In the data rows, the value 128 means zero.
Here are some points, one per row:
[136  94 149 114 110 133 117 151 138  95 156 152 104 162 153 122 116  80
 132 134 193  39  68 123 142 122 128 138 168 169 165 152 151  81 142]
[ 97 152 134 133 146  79 170 114  20 119 117 131 171 137 123 146 107 149
 156 125 128 131 121 157 116 157 138 109 128 160 112 152 106 139 128]
[130 159 154 145 120  96 149 122 122  25 146 115 122 144 132 150 115 147
 125 181  88 125 143 135 101 133 146 168 147 121 148 126 134 136 139]
[135 106 151 137 125 146 112 134 122  92 156 134 108 159 146 131  97 115
 111 142 199 148  97 134 149 118 138 131  42  41 148 167 146  89 147]
[181 117 100 118  94  58  99  48 126 103 132 115 125 107 159 158 147 128
  68  75 143 179 119  90 196 116 129 124 119 160 106 135 145 177  37]
[125 110  98 174 170 161  84 173 119 118 148 112 129  99 159 139 106 103
 129 139 134 122 153 193 155 113  94 144 143 124 142 147 147 127  76]
[126 146 142 151 128 123  41 109 145 163 111 113 147 137  98 119 161 162
  30 138 131 135 154  90 146 185 146 123 150 139 133 171 101 124 149]
[132 138 154 164  87 146 111 107 127 130 117 111 151  87 130 146 181 132
 137 134 128 140 109  76  65 172  22  69 152 148 119 135  95 149 136]
[105 146  47 183 161 108 142 140 149 150 101 150 107 103 173  43 108 164
 116 160 111  92  50 137 129 108 118 143 132 115 160 123 120 136 110]
[105 193  37 122 116 111 134  83 145 143 144  98 146  93 107 145 137 146
 135 113 134 120 168 106 146 153 152 117 129 151 152 127 113 132 138]
[105  40 156  65  90  96 124 163 142 151 129  47 111 110 121 112  39 154
 148 156 110 139 143  97 162 145 148 145 129 124 135  67 108 159 151]
[172 103 130 102 135 219 191 164 141 126 123 120 186 150 109 142 107 152
  58 119 109  32 120 123 143 101 135 110  91 155  48 154 122 213 134]
[166  78 122 140 149 139 158 125 138 131 175 174 170  43  75 130 150 137
 123 102 119 158 126 133 123 160 145 125 176 111 114  95 175 145 163]
[141 152 154 158 128 161 126 156 136 173 133 142 164 160 153 136 129 134
 147 157 138 153 137 111 111 118 135 156 121 125  97  26  51  51 122]
[ 89 102 143 121 143 112 169 113 125 122 137 129 132 140 144 155 134 120
  99 161  96 122 146 115  87 127 111 149 119 135 145 136 156  51 121]
[189 149 119 140 108  36 127 156 157 148 115 168 162 132  79 140 145 152
 148 116 129  94 153 136 121 150  44 117  59 116 150 138 148 144 139]
[ 64 131 145 141 181 114 130 140 105 114 140 120 147 139  98  34 121  96
 123 143 140 129 124 117 129 134 120 134 125 167 127 133 161 141 135]
[ 59  60 179 145 151  91 152 152 151 141 104 146  97 143 152 125 144 137
 125  31 121 141 156 151 123 122 138 155 138 117 145 121  45 159 145]
[149 156 144 143 115  97 102 118 168 147 129 129 137  79 113 152 150 121
 122 112 102 140 131 109 169 152 126 122 137 160  27 160 117  31 150]
[106 125 114 189 176 120 143 170 107 129 140 117 112 108 177 141 127 114
 108 162 152  85 177 131 137 131 134 146 133 100 124 107 153 146 102]
[165 129 117 105 128 146  88 167 132 122 131 110 112 118 158 164 164 140
  82  76 133 166 151  97  57 133 140  90 126 155 147 132 161 158 149]
[120 143 143 127  98 104 123 129 126 151 100 136 149 152 139 123 143 137
 140 179 108 143 133 174 112 120 114 170 142 140 132 102 163 141 131]
[149 178 173 120 151 127 144 111 151 156 128 159  50 165 137 115  34 122
 150 124 110 143 156 103 132 118  36 157 136 114 102 131 125 165 130]
[126 121 113 120 149 174 132 178 114 121  39 124 133  55 135 159 118  88
 145 131 147 121  68 136 145 149 134 144 153  61 135 173 165 102  72]
[101 188 174  35 123  91 121 161 133 155 126 190  96 118 116 123 151 129
 121 173 120 116 124 119 159 126 158 134 135 125 133  85 107 163  47]
[169  96 143 143 145 148 141 132 161 138 142 180 162 126 122 156 146 125
 131 109  95 142 139 130 145 160 153  88  46 137 170 121 158 137 148]
[156 125  99 114 119 169 140 121 120 142 143 139  25 139 106 114 171 155
 190 139  98 141 151 125 122 167 147 158  50 147  93 146 140 129 127]
[147  66  52 112 130 147 161 148 110 123 151 144 118 188 110 117 116 120
 131 154 191 162  81 166 147 133 110 139 146 149 154 155 108  63 130]
[137 147 153 114 121 120 155 123 149 174 102  37 135 156 152 121 132 141
 157 164 139 134 152 149 114 109 135  37 144 120 130 138 167 115 126]
[182 111 116  47 151 152 117  52 150 151 151 151 175 165 160 116 152 151
 190 122 119 132 133 118  96 146 160 170 166 123 116 144 129 141 135]
[125 168 173 162  93 150 144 141 141 162 148 113 150 179 121 147 159 137
 141 156 174 159 134 109 145  85 132 187 151 120 137 118 154 146 140]
[130 152 151 118 122 127 143 129 152  37 153 139 147 152 148  39 123 112
 153 148 125 161 173 119 129 120 126  37 129 102 101 113 136 121 130]
[120 163 155 147  31 116 155 133  53 151 116 145 114 135 148  52 119 147
 119  30  97  95 164 143 131 111 142 149 139  99 135 122 138  59 119]
[103 104 155 127 134 146 132  34 130 125 150 113 109  45 133 113 101  92
 117 134 195 109 115 185  48 122 133 154  56 125 144 144 132 114 150]
[117  48 154 156 134  93 132 107  52 163 105 156  99 131 120 110 147 106
 136 174 102 114 158 101 139  38 151 120 131 118 123 112 107 160 130]
[124 121 111 139 134 143 114 111 180  42  28 122 161 139 129 126 162 133
 188 102 132 139 126 102 140 132 161 172 123 147  77 121 144 153 159]
[ 19 125  90 120 112 173 128 113 150 156 154 190 150 158 116 152 133 149
 157 118 120 139 136 112 116 151 144 126 163 127 108 151 164 141 152]
[109 184 137 137 109 122 124  66 116 150 144 111 173 103 122 136 108 125
 164  99 114 126 141 117 154 146 131 117 117 163 167 148 104 136 137]
[164 119 138 178 135 156 133 117 152 142 165 153  39 138 103 136 147 154
 151  99 123 142  48 150 139 156 168  54 162 139 114 110 157 153 137]
[160 125 107 109 164 162 127 101  81  76  44 148  90 114 107 156  69 123
  78 146 147 106 156 162 176 138  93 108 180 142 195  80 125  75 178]
[159 178  61 121  56 136 124 179 149 150 132  76 139 171 106 132 106  17
  85 114  74 165  69 134  67 120 152 132 103 118 110 103  96 184 146]
[ 83 127 105  59 170  76  75 114  85 139 163  60 104 150 127 150 170 124
 122 121  97  91  60 139 175  95  94 126 134  49 131  90  97 111 189]
[143 108 104 141 136 172 129 170 134  99 146 122 136 123 136 139 134  93
 129 133 176  99 145 172 146 126 123 135 157  90 149 162  29 113  67]
[ 91 126 141 139 168 109 133 115 136 118 139  89 154 147  76 142  91 138
 147 118  95 112 119 136 103 120 133 121 119 136 141 130 147 108  28]
[149 150 124  85 114 158  63 170 119  94 109 131 112  62 129 154 142 159
  99  92 126 177 132  97  69  19 141 109 115 173 122 160 113 140 139]
These points spread out most along one direction. Where along it does each point below lie, from 0 to 99? The average is 50, and the first point in the table lies past the average. One standard deviation of the points above along it is 16.
[164 119 138 178 135 156 133 117 152 142 165 153  39 138 103 136 147 154
 151  99 123 142  48 150 139 156 168  54 162 139 114 110 157 153 137] 41
[130 152 151 118 122 127 143 129 152  37 153 139 147 152 148  39 123 112
 153 148 125 161 173 119 129 120 126  37 129 102 101 113 136 121 130] 47
[ 83 127 105  59 170  76  75 114  85 139 163  60 104 150 127 150 170 124
 122 121  97  91  60 139 175  95  94 126 134  49 131  90  97 111 189] 65
[147  66  52 112 130 147 161 148 110 123 151 144 118 188 110 117 116 120
 131 154 191 162  81 166 147 133 110 139 146 149 154 155 108  63 130] 77
[ 89 102 143 121 143 112 169 113 125 122 137 129 132 140 144 155 134 120
  99 161  96 122 146 115  87 127 111 149 119 135 145 136 156  51 121] 61
[136  94 149 114 110 133 117 151 138  95 156 152 104 162 153 122 116  80
 132 134 193  39  68 123 142 122 128 138 168 169 165 152 151  81 142] 77
[135 106 151 137 125 146 112 134 122  92 156 134 108 159 146 131  97 115
 111 142 199 148  97 134 149 118 138 131  42  41 148 167 146  89 147] 73
[182 111 116  47 151 152 117  52 150 151 151 151 175 165 160 116 152 151
 190 122 119 132 133 118  96 146 160 170 166 123 116 144 129 141 135] 35
